128 stands for zero in the data rows.
What is the hidden score of each row? Scores go from 0 to 20, and 10 is about the middle. The score is a weighted sum of the row's numbers plus the product of two more (or one squared), each taken from its middle value.
[102 100 128 115 126 143 131 118 145  93 119 150 134 102 128 144 112 102
 157 131 145 147  86 119] -> 10
[136 112 126 152 101 135 135 141 121 156 139  93 149 153 140 128 131 124
 103 159 119 131 159 132] -> 11
[118 146 136  95 150 142 106 128 119 163 127 142  86 123 110 132 114 174
 127 106 110 130 142 113] -> 15
[152 158 116  79 161 117  81 145 166 168 134 119 122 118 127 168 199 109
 180 154 145 144 105 172] -> 17
[160 110 117 167 131  96 156 171 109 123  93 154 134 130 129  89 120 131
 143 118 152 102 143 122] -> 2
[145 115 135 139 163 115 146  95 137 137 101 170  89 140 141 118 124 138
 139 103 133 121 134 130] -> 7
[216 156  89 144 149 110 149  89 187  90 221 109 149  99 177  95 159 107
 136 113 106 100 101 204] -> 5
[141 119 114 145 152 120 144 134 106 129 114 166  96 133 130 105 116 154
 141 107 140 112 138 130] -> 9
[129 119 124 148 106 143 132 148 118 156 149  96 144 152 134 129 126 140
 100 155 109 132 161 132] -> 11
[ 97 119 149 119  95 114 118 110 140 115 108 101 142 129  96 160 128 100
 128 131 107 147 129 109] -> 7
[111 145 136  99 150 145 108 142 107 160 133 136  92 125 105 130 110 179
 120 113 108 128 146 111] -> 14
[140 145 108 168 117 119 154 162 101 113 126 133 147 137 133  79 126 138
 120 113 136  83 146 137] -> 10
[104 110 108 111 134 132 129 114 142  86 127 140 137  89 135 136 125 100
 142 139 147 141  81 125] -> 7
[178 187 113 149 134 105 113  76 169 130 209  62 146 150 164 119 137 119
  69 197  85 162 126 211] -> 16
[105  91 136 121 111 146 139 117 141  99 131 150 131 116 136 143  98 113
 146 138 137 146  93 111] -> 9
[101  96 123 119 116 124 132 127 129  88 132 141 136 104 137 142 115 111
 146 134 143 150  86 107] -> 8
[154 121 116 169 120 105 154 168 107 123 102 142 141 137 135  84 125 125
 138 118 148  89 143 126] -> 6
[125 133 151 104 158 126 111 126 120 154 108 142  92 130 112 139 115 158
 122 112 127 146 141 110] -> 11
[131 123 111 136 156 132 138 119 108 138 123 163  85 133 133 112 116 158
 139 108 132 113 137 134] -> 12
[144 116 122 142 156 121 144 119 117 133 109 170  91 137 134 110 117 148
 141 105 138 115 137 130] -> 9
[119 134 149 104 154 132 111 138 111 157 115 139  94 131 108 136 111 165
 121 117 121 141 144 107] -> 12
[135 152 102 165 119 121 154 162 104 112 135 131 151 131 133  81 128 145
 116 111 131  84 147 142] -> 10
[207 156 115  82 168  76 102 100 186 130 115 134 158  82 145 143 223 125
 209 110 177 152  88 158] -> 7
[134 148 103 165 123 119 153 165 100 112 132 135 146 131 130  81 124 149
 117 111 132  87 147 140] -> 11
[133 127 139 150  99 151 132 144 111 146 157  93 152 157 138 125 125 136
  89 156 113 126 156 126] -> 11
[201 164 114  83 165  75 101 103 185 132 114 134 157  82 151 138 223 128
 197 113 167 143  92 156] -> 5
[105 125 154 112 115 125 116  95 147 116 103  99 140 122  94 165 127  87
 122 138 107 155 130 123] -> 3
[142 117 129 137 161 122 143 100 130 139 106 170  86 139 139 117 120 143
 140 105 133 119 135 131] -> 8
[101 120 156 123  91 121 125 103 137 114 113 106 144 131 101 152 115 102
 111 142 107 141 132 105] -> 4
[100 110 108 109 136 127 126 118 143  85 120 139 139  85 131 141 130  96
 153 130 151 146  79 125] -> 9
[151 156 115  76 164 108  84 136 169 155 137 110 137 105 125 175 210 103
 178 154 153 154 100 175] -> 14
[111 134 105 128 157 145 130 106 100 146 143 149  79 126 132 117 117 167
 125 113 119 105 138 138] -> 16
[103 105 114 114 127 132 131 116 138  88 130 141 136  96 137 137 120 104
 141 140 144 143  84 119] -> 8
[140 151 106 166 113 124 153 159 105 114 132 130 152 137 137  79 130 135
 118 113 134  79 145 139] -> 11
[149 128 108 165 123 107 155 169 109 122 108 140 145 130 135  86 126 130
 136 117 145  92 144 131] -> 8
[123 126 157 110 162 115 117 130 115 146 103 135 102 127 113 141 116 151
 118 115 138 150 139 107] -> 8
[ 96 103 130 113 126 137 127 128 145  90 114 146 140  99 122 150 119 101
 170 115 148 154  83 115] -> 14
[103 102 119 114 126 136 132 116 140  90 127 144 135  98 135 139 116 104
 145 138 144 144  85 119] -> 8
[ 98  96 133 118 118 137 131 129 137  92 122 147 137 106 127 148 112 107
 160 123 144 153  86 108] -> 12
[122 140 136 143 105 166 129 149 109 145 173  97 145 154 129 123 119 157
  82 148  98 122 158 128] -> 13
[104  96 132 118 119 145 135 118 142  95 124 150 133 108 131 143 105 107
 152 135 142 146  89 115] -> 9
[150 143 125 139 124 109 127  77 141 143 104  95 136 115 129 122 173  84
 148 121 141 116 126 129] -> 4
[128 123 117 132 159 135 135 105 117 144 121 163  79 135 137 119 117 154
 139 109 129 116 135 134] -> 13
[142 158 105 165 108 129 151 154 108 115 136 125 156 141 141  78 136 128
 117 112 134  73 143 140] -> 12
[137 117 146 150 103 132 131 150 110 148 133  96 150 159 139 130 124 127
 101 162 127 135 153 120] -> 10
[104  86 138 124 105 132 138 127 128  97 138 146 134 116 138 143 101 117
 145 133 137 150  93  99] -> 7
[139 147 110 168 115 120 153 158  99 110 130 130 147 141 134  79 127 137
 118 113 135  80 145 139] -> 11
[104 110 110 110 135 134 128 113 144  87 124 142 137  88 133 137 125  98
 145 138 148 141  81 126] -> 7
[120 135 145 104 161 120 115 122 123 149 113 137  98 116 116 137 119 159
 121 103 131 141 135 113] -> 9
[120 139 139 101 159 124 114 118 127 152 118 138  96 112 117 134 119 163
 122  99 127 135 134 115] -> 8
[146 115 125 142 157 120 145 114 120 134 107 171  90 137 135 110 118 146
 141 105 137 116 136 129] -> 8
[ 98 114 155 122  97 122 118 116 153 117 102 109 142 133  86 165 132 100
 153 109 105 145 127 112] -> 9
[155 152 129  77 167 108  86 133 170 157 135 122 133 113 119 176 208 103
 186 149 156 157 100 173] -> 16
[129 131 154 108 165 113 115 114 131 145 101 139  98 124 118 142 124 147
 120 107 139 152 136 114] -> 9
[124 140 137 145 102 167 130 146 109 143 176  95 149 155 131 123 120 154
  80 148  99 121 157 128] -> 13
[127 129 135 146 104 155 131 149 111 149 160  96 146 155 132 126 121 147
  89 153 106 127 159 128] -> 11
[110 151 127  96 152 140 111 128 114 157 140 135  94 107 112 126 115 179
 118 100 111 118 138 116] -> 11
[102 114 163 128  86 126 130 106 142 117 109 117 145 133  96 151 111 105
 122 131 108 135 131 101] -> 3
[131 164 116 113 135 136 120 129 148 177 118 125 109 140 151 123 159  96
 167 115 125  86 122 130] -> 18
[101  93 127 120 112 125 133 128 128  90 134 143 136 107 137 143 111 113
 147 133 141 151  88 104] -> 8
[101 116 166 126  99 134 122 113 158 119 102 117 143 137  81 162 126 101
 151 103 102 138 129 115] -> 8
[142 119 120 137 157 128 140 111 122 138 112 170  85 138 137 114 118 149
 142 106 135 118 136 131] -> 10
[128 130 157 106 155 127 109 131 117 156 103 143  91 140 109 141 113 155
 122 121 127 151 145 107] -> 12
[107 116 171 125  98 135 127 101 147 118 102 118 142 132  91 158 109  98
 124 133 108 142 133 110] -> 3
[128 130 119 151  97 162 136 132 118 151 177  90 152 149 137 125 132 142
  86 148 101 119 160 138] -> 9
[139 151 103 165 116 122 154 160 107 115 131 131 153 133 137  81 130 136
 119 112 134  82 146 140] -> 10
[120 134 149 103 154 132 111 136 113 157 114 140  92 130 108 136 111 165
 122 115 121 141 144 108] -> 12
[151 123 116 169 123 105 155 166 103 119 105 144 139 137 132  84 122 131
 134 116 147  91 144 128] -> 6
[134 166 107 166 107 133 149 151 101 104 149 120 156 145 135  76 133 139
 105 109 126  71 145 146] -> 15
[132 122 166 115 160 112 115 128 117 147  93 137 101 141 112 144 117 142
 115 127 141 159 144 106] -> 9
[150 160 107  77 160 114  81 145 165 162 138 109 130 109 129 170 204 108
 175 157 147 146 104 174] -> 15
[102 112 163 130  81 125 131 111 143 119 110 120 146 134  95 149 113 108
 129 122 108 130 130  97] -> 4
[143 143 109 168 115 118 153 162 103 115 124 133 149 139 136  79 128 132
 123 114 139  81 144 136] -> 10
[127 131 125 149  99 162 134 139 116 150 174  92 150 152 135 125 127 146
  86 149 100 121 160 135] -> 10
[129 130 157 107 159 122 112 125 121 152 102 142  94 134 113 141 116 152
 121 116 132 151 142 109] -> 10
[134 155 101 165 118 123 154 161 105 112 138 130 152 131 133  81 129 145
 114 110 130  83 147 143] -> 10
[103 117 163 124  94 127 126 104 142 116 107 112 143 132  95 156 113 100
 120 136 107 142 132 107] -> 4
[100 116 159 120 102 124 119 108 150 118 100 108 141 130  88 165 126  94
 139 122 106 149 129 114] -> 6
[132 125 163 111 154 122 111 136 114 154  97 141  95 148 108 142 113 149
 118 132 131 157 149 105] -> 11
[102 102 116 115 124 129 131 120 135  87 130 141 137  97 137 139 119 106
 143 137 144 146  84 116] -> 8
[149 125 114 169 124 107 155 167 103 119 107 144 140 135 131  83 121 134
 133 116 145  92 145 129] -> 7
[138 116 123 142 158 120 146 115 114 134 110 166  90 135 134 111 117 148
 139 105 135 114 137 131] -> 9
[133 117 144 148 106 136 131 152 110 150 135  98 146 158 135 129 121 133
 100 160 122 135 156 121] -> 11
[105  87 147 125 104 152 141 121 139 103 136 152 132 124 135 146  92 118
 148 132 132 147  98 104] -> 10
[120 140 142  99 155 133 110 126 120 157 119 141  90 122 112 134 115 167
 124 106 120 136 140 112] -> 12
[115 137 145 103 153 135 112 140 109 156 121 136  95 126 108 133 110 170
 119 115 118 136 144 108] -> 12
[104 124 157 119  99 125 124  98 138 114 112 103 143 128 100 155 115  98
 107 147 107 145 132 112] -> 3
[ 99  93 129 120 114 126 132 131 129  90 129 143 137 106 133 146 113 111
 154 127 143 154  87 103] -> 10
[123 134 146 105 163 116 115 117 128 147 109 138  98 115 118 138 121 155
 121 101 134 144 134 114] -> 8
[149 165 115  76 165 112  82 133 161 155 141 106 137 107 125 173 208 106
 164 162 149 157 104 179] -> 14
[127 122 124 129 162 134 134  92 130 148 116 163  76 138 141 126 118 148
 139 110 126 120 133 134] -> 12
[141 140 106 166 122 114 154 166 104 116 121 137 146 132 133  82 125 139
 125 114 138  88 146 136] -> 10
[155 129  85 109 156 125  86 158 132 116 119 117 114 133 134 149 153  99
 113 160 168 171 124 180] -> 16
[132 121 119 136 158 130 139 110 115 140 117 164  83 135 136 116 117 152
 139 107 131 115 136 133] -> 12
[ 99 101 121 115 125 131 130 124 138  88 122 144 137  97 131 144 119 103
 155 129 147 150  83 115] -> 10
[143 118 123 138 158 126 142 109 123 137 110 170  86 138 137 114 119 147
 142 105 135 118 136 131] -> 10
[ 99  99 122 116 122 130 131 125 136  88 125 143 137 100 133 143 117 105
 152 130 146 150  84 112] -> 10
[104  94 125 120 113 130 136 121 132  92 138 143 135 109 141 139 108 113
 138 140 139 146  90 108] -> 7
[134 113 131 150 104 135 133 147 118 156 137  96 146 155 137 129 126 130
 103 160 118 134 159 129] -> 12
[132 112 121 149 106 134 133 146 121 158 140  95 145 151 137 130 130 131
 107 157 115 135 161 134] -> 13
[206 158 114  80 167  75 102 101 187 130 116 135 160  82 148 142 225 127
 205 111 174 150  89 159] -> 7
[131 126 107 135 154 135 135 122 106 138 127 162  85 132 133 113 117 161
 140 109 132 113 136 135] -> 13
[140 144 107 167 119 117 154 164 103 114 125 135 148 135 133  80 126 139
 121 113 136  85 146 137] -> 10
[146 136 111 168 118 114 154 164 103 117 117 136 146 138 135  81 126 131
 128 115 142  85 144 133] -> 9
[136 122 110 140 154 128 140 128 106 134 120 164  90 133 132 109 117 158
 141 108 136 113 137 133] -> 11
[102 115 166 121 106 131 119 107 157 120  97 113 140 132  82 167 125  93
 148 112 105 147 129 118] -> 7
[108  93 127 120 110 138 140 111 139  96 144 144 133 115 148 135 100 116
 128 149 133 140  94 113] -> 6
[135 156  99 164 118 123 154 160 107 112 138 130 154 129 135  81 131 143
 115 109 130  82 147 143] -> 10
[102 115 163 123  96 127 124 108 147 118 103 113 142 132  90 160 118  98
 132 126 107 144 130 109] -> 5
[143 115 128 141 159 119 145 107 125 136 106 169  89 138 137 113 119 144
 140 104 135 117 136 130] -> 8
[140 110 128 154  99 129 136 138 123 156 131  92 151 153 144 128 134 116
 107 161 125 131 157 130] -> 11
[145 179 108  76 166 116  80 128 151 150 149  95 141 106 129 168 207 110
 140 173 143 160 109 185] -> 12
[219 162  84 150 143 121 147 104 175  86 228 113 151 113 188  92 148 109
 128 116 104  99 106 210] -> 10
[104  87 134 123 106 125 136 129 125  94 139 144 134 113 140 143 105 117
 144 133 138 151  91  98] -> 6
[117 148 128 142 104 179 129 145 112 143 191  95 144 152 127 122 119 166
  76 142  86 117 160 134] -> 13
[141 147 108 168 114 121 153 160 103 113 128 131 150 140 136  78 129 134
 119 114 136  80 145 138] -> 11
[151 115 121 145 154 119 145 124 118 130 107 173  95 137 134 107 118 147
 142 105 141 116 137 128] -> 7
[108  81 146 126  99 150 147 112 143 108 144 150 129 130 146 144  84 122
 137 142 127 144 102 105] -> 8
[ 99 120 153 120  95 118 121 106 138 114 110 102 143 129  98 157 122 100
 119 137 107 145 130 108] -> 5
[131 124 131 150 100 150 133 143 115 151 156  94 149 155 137 126 126 138
  92 155 110 127 159 130] -> 11
[119 144 137  97 153 136 109 123 123 159 124 142  89 119 113 133 116 170
 125 102 116 131 139 114] -> 12
[102  98 123 117 120 132 133 122 136  90 129 144 135 103 136 141 113 107
 146 136 143 147  86 112] -> 8
[107 118 167 123 100 132 125 100 146 117 103 114 142 131  92 158 111  96
 121 136 108 144 132 112] -> 3
[142 145 104 165 117 118 154 162 109 118 125 133 151 132 138  82 130 132
 125 113 137  84 145 138] -> 10
[118 137 144 102 156 130 112 130 116 155 118 139  94 121 111 134 114 166
 121 108 123 137 140 111] -> 11
[124 167 101 164 118 134 150 156 100 106 155 126 149 133 126  79 126 160
 100 107 117  78 149 148] -> 12
[126 129 134 146 106 155 130 150 111 150 159  97 144 155 131 126 121 148
  90 152 105 128 160 128] -> 12
[132 121 118 152  98 150 136 133 120 154 161  91 152 148 139 126 135 132
  95 152 110 123 159 137] -> 9
[130 164 105 166 113 132 152 155 101 107 148 125 153 138 131  77 129 147
 104 109 123  75 148 145] -> 12
[119 137 144 101 156 130 112 128 118 155 117 140  93 122 112 135 114 165
 122 107 123 137 140 111] -> 11
[125 136 149 102 156 129 110 125 122 156 111 143  90 130 112 138 115 160
 124 110 124 144 141 110] -> 12
[146 116 127 139 159 122 144 107 127 136 107 171  88 139 138 114 120 144
 141 104 135 118 136 130] -> 8
[153 152 112  77 161 109  84 143 171 160 135 115 132 108 126 173 207 105
 189 148 152 147 100 172] -> 15
[104 106 113 113 129 133 130 115 140  88 129 141 136  94 136 137 121 103
 141 140 145 142  83 122] -> 7
[141 150 102 163 116 121 154 159 110 118 129 130 154 132 139  82 133 131
 122 112 136  82 145 139] -> 10
[ 96 101 127 114 125 132 128 129 141  89 117 145 139  98 125 149 120 102
 166 119 148 155  82 113] -> 13
[123 140 144  98 153 135 107 127 121 160 116 144  87 129 111 136 114 166
 126 109 118 139 142 111] -> 13
[154 115 129 142 158 118 146 109 130 133 104 174  92 140 138 111 121 142
 140 103 137 118 136 128] -> 6
[120 142 143  96 150 141 104 132 117 164 120 143  85 133 107 136 113 170
 129 112 112 138 144 110] -> 16
[149 163 107  78 160 118  80 145 162 165 139 109 127 112 130 167 201 110
 169 160 143 145 107 174] -> 15
[137 123 136 153  96 145 134 138 114 148 152  91 155 156 142 125 129 127
  93 158 118 125 155 128] -> 10
[131 116 136 147 108 137 131 153 114 155 136 100 142 156 133 129 121 137
 102 159 116 136 160 125] -> 12
[103 118 161 120 100 126 122 103 145 117 103 109 142 130  92 160 119  96
 126 133 107 147 131 112] -> 4
[151 127 113 168 120 108 154 168 106 121 107 141 143 136 135  83 125 127
 135 117 146  89 144 129] -> 7
[119 140 140 101 158 126 113 121 124 152 120 138  95 113 116 134 118 164
 122 100 125 134 136 114] -> 9
[109 115 175 127  99 139 128 101 150 119 100 123 142 133  88 159 107  98
 127 130 108 142 133 111] -> 2
[153 155 122  78 162 115  83 143 167 167 134 123 122 120 124 170 199 109
 185 151 147 145 104 171] -> 17
[102 113 166 127  91 130 126 112 150 119 103 118 144 135  88 158 118 102
 139 116 106 137 130 106] -> 6
[ 99 115 158 123  93 121 122 111 145 117 105 110 143 132  92 159 122 100
 134 124 107 143 129 106] -> 6
[148 116 125 141 157 121 144 113 123 134 107 172  90 138 136 111 119 145
 141 104 137 117 136 129] -> 8
[121 134 131 142 109 159 128 153 111 150 165  99 140 153 127 126 119 157
  90 149  98 127 161 129] -> 12
[137 122 137 153  97 144 134 140 114 149 149  91 154 157 141 126 128 127
  94 158 118 127 155 127] -> 10
[ 98 119 151 118  99 117 118 108 144 115 105 101 142 129  94 163 128  97
 131 129 107 149 129 112] -> 6
[135 159  99 163 116 125 154 157 108 112 141 128 156 130 137  81 133 142
 113 109 129  80 147 144] -> 9
[ 99  98 125 116 121 131 131 125 136  89 124 144 137 101 132 144 116 106
 154 129 145 151  85 111] -> 10
[139 154 102 164 115 123 154 159 108 115 134 129 154 133 138  80 132 136
 118 111 133  80 146 141] -> 10
[ 95 114 143 121  92 110 116 120 144 115 107 103 143 131  93 163 137 105
 149 115 107 146 125 107] -> 10
[144 118 122 138 157 127 141 110 124 137 111 171  86 138 137 114 119 148
 142 106 135 118 135 131] -> 10
[101 102 119 115 125 133 131 120 139  89 125 144 136  98 133 141 117 103
 148 135 145 146  84 117] -> 9
[105  97 124 118 117 136 136 117 137  92 135 144 134 107 140 138 108 110
 138 142 139 143  89 114] -> 7
[102  96 123 119 116 129 134 123 132  90 134 142 135 105 139 140 112 111
 142 137 141 147  87 109] -> 8
[139 118 122 140 158 124 143 114 117 136 111 168  87 136 135 112 117 149
 140 106 135 115 136 131] -> 10
[148 135 122 142 118 110 130  84 142 148 103  93 139 119 134 123 171  83
 144 127 140 116 131 129] -> 5
[176 195 116 154 132 120 109  88 161 128 207  71 145 159 162 112 128 117
  56 201  78 158 130 214] -> 16
[113 147 132  97 152 139 110 129 115 158 133 137  92 114 111 129 114 176
 121 103 113 124 140 114] -> 12
[ 96 101 126 114 125 132 128 129 140  89 117 145 139  98 126 149 120 102
 165 120 148 154  82 113] -> 12
[148 131 114 168 117 111 153 163 103 116 114 136 144 140 136  82 127 129
 131 115 145  85 143 132] -> 8
[134 123 159 115 145 119 108 146 116 159  97 135  98 160 107 144 114 147
 120 146 126 162 155 109] -> 12
[146 113 133 142 161 114 147 103 129 134 102 170  91 139 138 114 121 140
 139 103 135 118 135 129] -> 7
[100 121 153 118  99 119 120 104 141 115 108 101 142 128  97 160 124  97
 121 137 107 148 130 112] -> 5
[120 138 145  99 153 136 108 133 116 160 117 142  88 130 108 136 112 168
 125 112 117 139 144 109] -> 13
[102  95 131 118 118 142 134 120 140  94 125 149 134 108 132 143 107 107
 151 134 142 147  88 113] -> 9
[ 98 116 152 123  87 115 123 111 138 116 111 107 144 132  98 155 122 105
 126 130 107 140 129 102] -> 6
[148 124  98 158 132  97 155 171 116 123 108 140 147 118 137  95 131 133
 146 115 149 104 142 135] -> 13
[100  96 125 118 118 130 132 126 133  90 128 144 136 104 134 143 114 108
 151 132 144 150  86 109] -> 10
[144 141 123 140 123 114 128  76 138 146 105  95 136 115 126 122 172  84
 142 121 140 115 129 127] -> 4
[130 155 107 166 120 127 152 157  96 108 141 129 145 137 128  79 124 150
 108 110 126  80 147 143] -> 12
[155 112 129 148 155 112 150 119 122 129 101 173  98 138 134 105 119 142
 140 104 141 115 137 126] -> 5
[122 134 148 104 159 123 114 125 121 152 111 139  95 122 114 137 116 159
 122 108 129 143 139 111] -> 10
[131 129 133 150  98 156 133 141 114 148 165  92 152 155 137 124 126 139
  87 153 107 123 158 130] -> 11
[136 124 136 152  97 148 134 140 114 148 154  92 153 156 140 125 128 130
  92 157 115 126 156 128] -> 10
[136 123 112 134 156 135 135 115 115 140 121 167  83 136 136 116 118 156
 143 108 133 117 135 134] -> 13
[100 116 157 123  92 121 123 110 142 116 106 109 143 132  94 157 120 101
 129 128 107 142 129 105] -> 6
[158 141  81 112 156 133  85 150 131 112 127 113 116 135 136 143 150  98
 101 161 162 170 126 188] -> 18
[141 142 109 168 118 117 154 163 101 113 124 134 146 138 133  80 125 138
 121 114 137  84 145 136] -> 10
[124 122 118 139 159 125 143 113 106 136 121 157  87 132 133 112 116 154
 133 107 130 109 137 134] -> 11
[128 126 160 109 155 124 111 136 114 155 101 141  94 143 108 141 112 153
 120 127 129 154 147 105] -> 11
[138 116 138 153  99 136 134 144 115 151 138  93 151 157 141 128 127 124
 100 161 123 131 156 126] -> 10
[157 127  95 114 160 142  90 153 153 134 119 121 104 138 133 151 137  94
 108 161 144 170 122 182] -> 11
[126 129 155 107 160 121 113 127 119 151 104 140  96 131 112 140 116 153
 120 115 133 150 141 109] -> 10
[131 120 135 149 104 144 132 148 114 153 146  96 146 156 135 127 123 136
  96 157 114 131 159 127] -> 11
[101 118 158 121  96 122 122 106 142 116 106 107 142 130  95 158 120  98
 124 133 107 145 130 109] -> 5
[100 118 156 123  90 120 125 106 138 115 111 107 144 131  99 153 117 103
 117 137 107 141 131 104] -> 4
[140 141 111 168 119 117 154 162  99 112 124 135 144 139 132  80 124 139
 121 113 137  84 145 136] -> 10
[120 136 147 101 152 136 108 138 112 161 116 141  89 134 106 136 111 168
 124 117 117 141 146 108] -> 14
[145 114 134 140 162 115 146  98 134 136 101 170  90 139 140 116 123 139
 139 103 134 120 135 130] -> 7
[122 135 150 102 154 132 109 135 114 158 113 141  91 133 108 137 112 164
 123 116 121 143 144 108] -> 13
[149 138 123 145 112 119 131  81 134 144 119  89 144 123 134 121 167  87
 133 129 137 113 132 131] -> 3
[129 128 159 108 157 123 111 130 118 153 101 142  93 140 110 141 114 152
 120 122 131 153 145 107] -> 11
[135 112 139 149 106 131 132 152 114 155 128  99 144 158 136 130 123 129
 104 162 123 137 158 123] -> 12
[149 114 135 140 161 115 147  98 136 135 101 172  91 140 140 115 123 138
 139 102 134 120 135 129] -> 6
[150 129 110 166 120 109 154 168 110 124 108 139 145 134 136  85 127 125
 136 117 145  89 144 130] -> 9
[126 121 122 134 161 128 139 101 119 142 117 161  81 134 137 120 117 150
 137 108 129 115 135 134] -> 12
[ 99 107 111 111 132 126 127 121 140  85 122 140 139  89 132 142 127  99
 152 130 149 148  80 121] -> 9
[106 102 123 114 127 144 133 112 145  93 123 149 133 101 132 139 111 103
 148 140 143 142  86 122] -> 7
[108  90 132 122 107 143 143 109 142 100 144 146 131 120 148 137  94 118
 129 150 130 140  97 113] -> 6
[ 99  94 136 120 113 137 133 130 134  93 126 147 137 109 129 148 109 110
 158 124 142 153  88 104] -> 11
[ 92 102 115 114 123 112 124 136 129  83 121 137 142  93 129 150 132 106
 165 118 150 159  81 108] -> 13
[120 134 149 104 156 129 112 133 114 155 113 139  94 127 110 136 113 163
 121 113 124 141 142 109] -> 11
[151 125  90 111 162 137  86 156 149 132 112 125 103 136 132 147 141  96
 108 161 149 169 122 180] -> 10
[ 99 116 154 123  89 118 123 110 140 116 109 108 143 132  97 156 121 103
 126 130 107 141 129 103] -> 6
[100 114 158 126  85 120 127 112 141 117 109 114 145 133  96 153 117 106
 128 126 108 136 129  99] -> 5
[114 142 139  99 149 143 107 142 108 162 127 138  90 130 105 132 110 177
 123 116 108 133 147 109] -> 15
[141 145 109 168 116 119 153 161 102 113 126 132 148 139 134  79 127 136
 120 114 137  81 145 137] -> 10
[128 115 130 140 163 112 147 103 118 134 108 159  90 133 136 117 120 144
 137 104 133 115 135 132] -> 10
[135 117 145 149 104 134 131 151 110 149 134  97 148 158 137 129 122 130
 100 161 124 135 155 121] -> 11
[ 99 119 152 120  94 117 121 107 139 115 110 103 143 130  98 158 123 100
 122 135 107 145 130 108] -> 5
[145 139 122 142 119 117 130  77 136 146 112  93 139 118 129 121 170  85
 137 125 138 113 131 129] -> 4
[153 127  89 112 161 139  87 155 148 131 114 123 104 137 133 147 140  95
 106 161 149 170 122 182] -> 11
[124 128 128 145 107 154 130 150 114 152 160  97 142 153 131 127 122 150
  93 151 102 129 161 131] -> 12
[ 98 112 153 126  81 116 125 117 140 118 111 114 145 134  96 152 123 109
 136 119 108 133 127  97] -> 7
[132 128 141 149 101 151 131 146 109 145 156  94 151 157 136 126 123 138
  89 156 113 127 155 125] -> 11
[144 116 134 137 163 119 143  93 139 139 103 171  87 141 141 119 123 139
 139 104 132 121 134 131] -> 7
[180 188 116 152 133 109 113  78 171 131 207  66 145 154 164 117 133 115
  63 201  82 161 128 213] -> 15
[118 131 152 108 154 129 114 142 108 154 113 136  98 132 108 136 110 163
 118 121 124 143 145 106] -> 11
[106  83 144 125 101 137 140 126 129 101 141 148 133 121 138 145  96 120
 145 132 134 150  96  96] -> 7
[ 99 102 129 114 127 140 129 123 146  92 114 148 137  99 123 148 116 100
 165 122 148 151  83 118] -> 12
[107 107 112 113 128 137 132 110 141  89 134 142 135  96 139 134 118 105
 134 146 142 137  85 123] -> 5
[100  96 128 118 118 134 132 125 136  91 126 146 136 105 132 144 112 107
 153 130 144 150  86 110] -> 10
[113 145 133  98 154 136 112 128 115 156 132 136  94 111 112 129 115 174
 120 102 116 125 138 114] -> 11
[116 136 146 103 151 137 110 143 108 159 120 138  93 132 106 134 109 170
 121 118 116 138 146 108] -> 13
[ 97 113 151 123  88 114 121 117 142 116 108 108 143 132  94 158 128 105
 140 120 107 141 127 103] -> 8
[116 145 136  96 151 140 108 129 116 161 128 140  89 120 110 131 114 174
 124 105 113 129 141 113] -> 14
[146 175 109  76 165 115  80 131 153 152 146  98 139 106 129 169 207 109
 147 170 144 158 107 183] -> 13
